128 stands for zero in the data rows.
Here are some numbered points:
[ 90  98  96  92  88  90 114  86  86  86 114  97  86 101 105  86  97 110
 104 126 130 158 189 180 197 196 170 188 166 175 173 185] 0
[137 126 111 109 107 106 104  97  86 111  97  96 105 100 115 100 109 121
 124 154 143 160 146 160 162 163 164 169 156 159 185 176] 1
[ 96  94  97 102  88  89  87 103 101 100 121 144 145 152 168 166 191 171
 170 184 170 168 199 182 145 157 119 113  95  97  92  90] 2
[184 174 183 161 187 174 190 187 195 210 191 172 169 145 133 129 110  94
  86  85  84  85  85  85  84  85  85  85  85  85  86  87] 3
[ 99 120 122 132 104 109 103 113 100 109 112 101 111  97  99  86 111 100
 101  85  84  85  85  85  87 125 135 130 163 155 177 184] 4
[138 121 119 132 121 103 103 109  86  86  85  86  86  86  86  86  86  86
  86  85  91 105 145 196 223 255 243 230 211 165 156 101] 5
[ 88  94  88  88  89  87  87  86  86  86  85  86  86  86 105 133 156 157
 157 167 147 114  85  88  84  85  92 111 145 166 155 150] 6
[137 163 159 151 131 115 117 111 108 110 101  94  86 102 105 111 104 123
 113 142 137 142 162 166 152 143 152 151 112 140 147 135] 7
[121 118 118 124 107 119 114 122 120 119 130 136 127 135 124 169 164 164
 159 160 159 163 152 167 142 141 125 139 134 129 112  87] 8
[225 205 222 229 206 213 202 206 182 167 167 137 134 119  95  86  86  86
  86  85  85  95 128 113 109 136 133 121 128 129 134 131] 9
[ 95  95  93  88 106 104 129 126 145 165 169 204 199 212 228 194 214 204
 191 183 169 156 135  93 113  87  85  97  86  85  86  87] 10
[ 95 103 111 109 106 134 138 144 154 147 167 148 168 128 108  96  91  86
  86  85  84  85  85  85  99  85 121 131 154 147 187 188] 11
[108  94  93  88  88  87  87  86  93  86  85 105  96 112  97  87 119  95
 120 124 142 187 191 223 199 219 197 173 181 136 107 110] 12
[112 127 140 126 129 147 144 164 178 192 204 200 208 205 219 221 187 164
 159 152 136 119  85  85  84  85  85  85  85  85  90  87] 13
[ 90 107  89  97  88  87  87  86  86  86  85  86  86  86  86  86  86  86
  86  85  84  85  85  85  99 125 182 222 221 244 239 213] 14
[108 133 120  99 111 107  94  86  86  86  85  86  86  86  86  98  99 144
 153 154 130 165 131 116 121 143 119 133 158 184 187 222] 15
[118 142 139 137 167 189 180 212 250 223 221 222 223 200 153 157 121 117
 106  85  84  85  85  85  84  85  85  85  85  85  86  99] 16
[130 106 110 123 120 123 116 120 138 131 130 145 155 137 158 156 140 149
 155 174 163 183 140 149 153 111 147 120 131 119 122 103] 17
[ 96  88  88  88  88  87  87  86  86  86  85  86  89 100 121 132 161 167
 144 126 126 103 110  95  90  96 109 125 126 144 126 139] 18
[110 108 106 119 105 121 123 131 135 163 175 178 166 177 175 196 173 159
 158 159 152 132 156 135 124 111 106 116 109 126  99 114] 19
[133 114 125 103 113 107  97  96 100  86  85  86  89  91 111 122 132 114
 128 122 162 152 168 173 184 171 147 148 149 150 123 119] 20
[ 88  88  88  99  88 104 102 133 125 167 181 201 215 233 242 219 225 200
 173 170 142 148 113  89  84  85  85  85  85  85  86  87] 21
[120 123 126 124 140 128 124 113  94 122 108 101  86 119  89  96  91 108
  97  85 108 115  96 127 132 148 132 145 164 165 168 152] 22
[147 149 141 153 166 153 153 149 153 157 157 147 141 130 114 102 111 134
 124 133 160 143 158 144 139 130 122 110 113  85  86 108] 23
[103 109 107 105 103 106 112 106  86  86  85  87  86  86  86  86  86  86
  86 116 128 164 166 141 154 163 156 160 152 153 164 145] 24
[116 122 124 119 133 134 114 130 107 129 118 121 143 114 111 107 120  93
  86  85  84  85  85  85  84  98  85 120 122 129 147 149] 25
[ 88  88  95  89  88  87  99  86  86  87  85  90 128 121 140 169 193 194
 196 186 167 185 154 165 163 129 151 129 122 113 115  93] 26
[240 232 216 222 207 206 201 177 173 159 163 149 117 124 136 104 132 106
 108 119 110  92  98  92  84  92  85  85  85  85  86  90] 27
[103 101 112 124 124 134 140 146 180 187 178 196 210 208 196 191 165 163
 174 152 140 119 116 126 122 113  94 115  85  85  86  87] 28
[248 254 230 220 200 188 185 171 148 122 136 116 122 101 102 142 107 112
  95 117 116 102  91  95  84  85  85  85 102  85  99  87] 29
[116 128 103  97  93 105  97  87  91  86  88  87 108  86  90  88  99 102
  86  96  84  85  87  95 104 108 100 132 148 141 164 198] 30
[235 238 242 238 247 235 227 223 225 210 199 200 192 152 152 142 106  86
  99  85  84  85  85  85  84  85  85  85  85  85  86  87] 31
Which five points above are nearest to each new point, looking only along the 2 directions in which the numbered points spread most? Their numbers follow each, nearest first.
[ 90 103  92  96 110 109  87 101 119 118 131 169 148 176 188 184 178 142
 132 127 128  85  85 110 104 104 152 140 143 165 179 202] 8 17 18 6 2
[122 136 140 123 124 154 152 134 156 139 143 163 163 164 153 152 147 159
 156 158 157 128 152 127 118  97  94  85  92  95 107  89] 19 28 17 23 8
[247 233 219 226 197 182 147 148 124 127 102 126  86  86  86 100  86  86
  86  94  98  94  95 115 138 122 149 154 146 156 178 167] 9 29 11 25 22
[102 102  97  96  88  90  88  88  98  94  95 104  95  97  96 101  97 104
  86  88 103 144 172 219 212 231 189 194 144 158 129 100] 0 15 24 12 1
[147 155 169 164 171 197 195 220 227 227 215 213 203 186 164 163 144 138
 126 140 129  85  85  85  84  85  85  88  85  85  86 101] 16 3 13 27 31
[141 112 119 135 133 159 143 159 146 161 156 168 185 179 201 182 180 197
 141 184 161 137 115 101 103  85  85  90  96  85  90  90] 28 13 19 10 21
[ 93 101 100  99  96 103  94 105 108 137 131 170 178 187 178 160 144 128
 119 142  99  95 110 117 141 153 140 133 135 155 149 157] 8 17 18 6 2
[140 124 127 121 139 113 139 129 135 127 158 140 148 155 145 177 157 171
 186 165 159 170 157 153 154 136 136  97  85  85  86 101] 19 17 8 28 2
[121 113 117 103 108 108 110 100 106 115  85  91  86  86  86  86  86  86
  86  85  84 100 110 140 148 146 153 128 147 132 113 146] 30 22 4 7 24
[106  88  90  92  88  87  87  86  86  86  85  88  86  86  86  86  86 114
 101 101 135 145 164 187 174 185 188 205 199 153 154 109] 0 12 24 15 1
[110 105 113 121 129 110  96 103  86  86  85  89  86 102 128 158 173 185
 198 183 165 159 156 142 127 106  87  85  87 114  86  96] 8 17 2 18 26
[ 88 101  93  90  88  87  87  86  86 123 122 133 131 132 173 168 179 186
 193 222 187 202 195 157 171 146 136 106 112  85  86  87] 2 26 8 17 19
[102  88  88  89  88  87  94  86  86  86  92 108 106 114 139 169 148 181
 180 212 203 207 173 212 179 152 160 157 126 110 122 116] 26 2 6 18 8
[ 94  88  98  88  88  87  87  86  86  86  98 115 125 146 164 174 208 224
 232 226 212 209 169 140 121  85  85  85  85  85  86  87] 2 26 19 10 8
[120 123 121 122 121 115 121  98 108 100  85  86  98 110  98  87  87  86
 115 122 100 110 121 115 121 152 149 140 154 174 184 178] 30 22 4 7 24
[ 92  88  97  88 102  87  87  86  86  86  85  86  86  86  86  86  86  98
  87 126 160 159 176 182 158 177 160 170 139 167 163 174] 0 12 15 24 1
[136 148 128 143 132 152 130 151 154 152 153 147 154 173 193 182 187 195
 176 177 172 142 135 106  84  85  85  85  85  85  86  96] 28 19 13 10 21
[ 92 100 106  94 141 109 125 116 132 156 148 167 147 144 154 135 155 146
 123 126 123 127 146 127 140 157 125 121 120 106 111 120] 17 8 19 23 18
[106  91  93  88  88  87  90  86  86  88  85  95 121 131 146 174 182 202
 221 210 228 193 225 171 173 136 132 118 134 116 106 115] 26 2 18 8 6
[113 107 106 133 101  96  90  86  86  86  85  86  86  86  86  86  99 107
 131 158 159 168 180 198 197 172 160 160 171 165 139 145] 0 12 15 1 24
[ 93  97  92 109  96  93  95 109 109 131 145 144 111 105 100 112 105  92
  86  87  84  85  85  86 128 116 142 150 144 140 160 149] 7 4 22 30 25
[212 216 201 214 226 197 190 170 143 138 115  98  86  86  86  86  86  86
  86  86  84  93 109 124 109 134 156 139 152 149 189 182] 9 29 11 25 22
[117  97  91 111 112  90 122 127 158 145 123 131 124 151 125  98 107 126
 116 106 108 102  96 139 128 125 125 160 173 153 162 142] 7 25 11 4 22
[ 99  88 111 106 114 103 135 124 152 147 158 161 168 173 167 180 178 166
 203 173 158 160 157 136 146  85 107 106  85  85  86  92] 19 28 10 17 21
[ 88  88  88  88  90  87  87  86  86  86  85  86  86  86  86  99 138 155
 179 166 216 195 203 191 185 187 152 135 142 124 128 118] 12 6 18 20 0
[ 92  88  90  88  88  87  87  86  86  86  85  86  86  86  86  86  87  96
 113 110 109 129 178 191 209 176 190 143 165 158 164 178] 0 12 24 15 1
[152 136 157 179 179 183 194 197 207 216 241 249 208 188 197 181 171 156
 141 130 109 108  85  85  84  85  85  85  90  85  86  90] 16 13 3 28 27
[ 88  99  88  97  88  98  87 124 121 125 139 154 166 174 169 181 156 162
 151 165 161 154 158 158 149 149 144 126 130 116 118 116] 2 8 17 26 19
[192 186 179 176 197 196 205 174 178 169 147 137 121 117 130  99 101  90
  86  96 123 121 144 139 127 132 131 107 112 111 117 128] 29 9 27 3 23
[119  88  88  88  88  87  87  86  86 102  98 114 149 170 163 169 178 188
 208 181 185 185 173 152 130 132  99  95  87  85  86 106] 2 26 8 17 19
[ 88  88  88  98  88  87  97  94 100  95 107 110 149 154 176 193 180 187
 190 177 173 151 151 153 152 141 131 113  95 103 106  95] 2 26 8 17 19
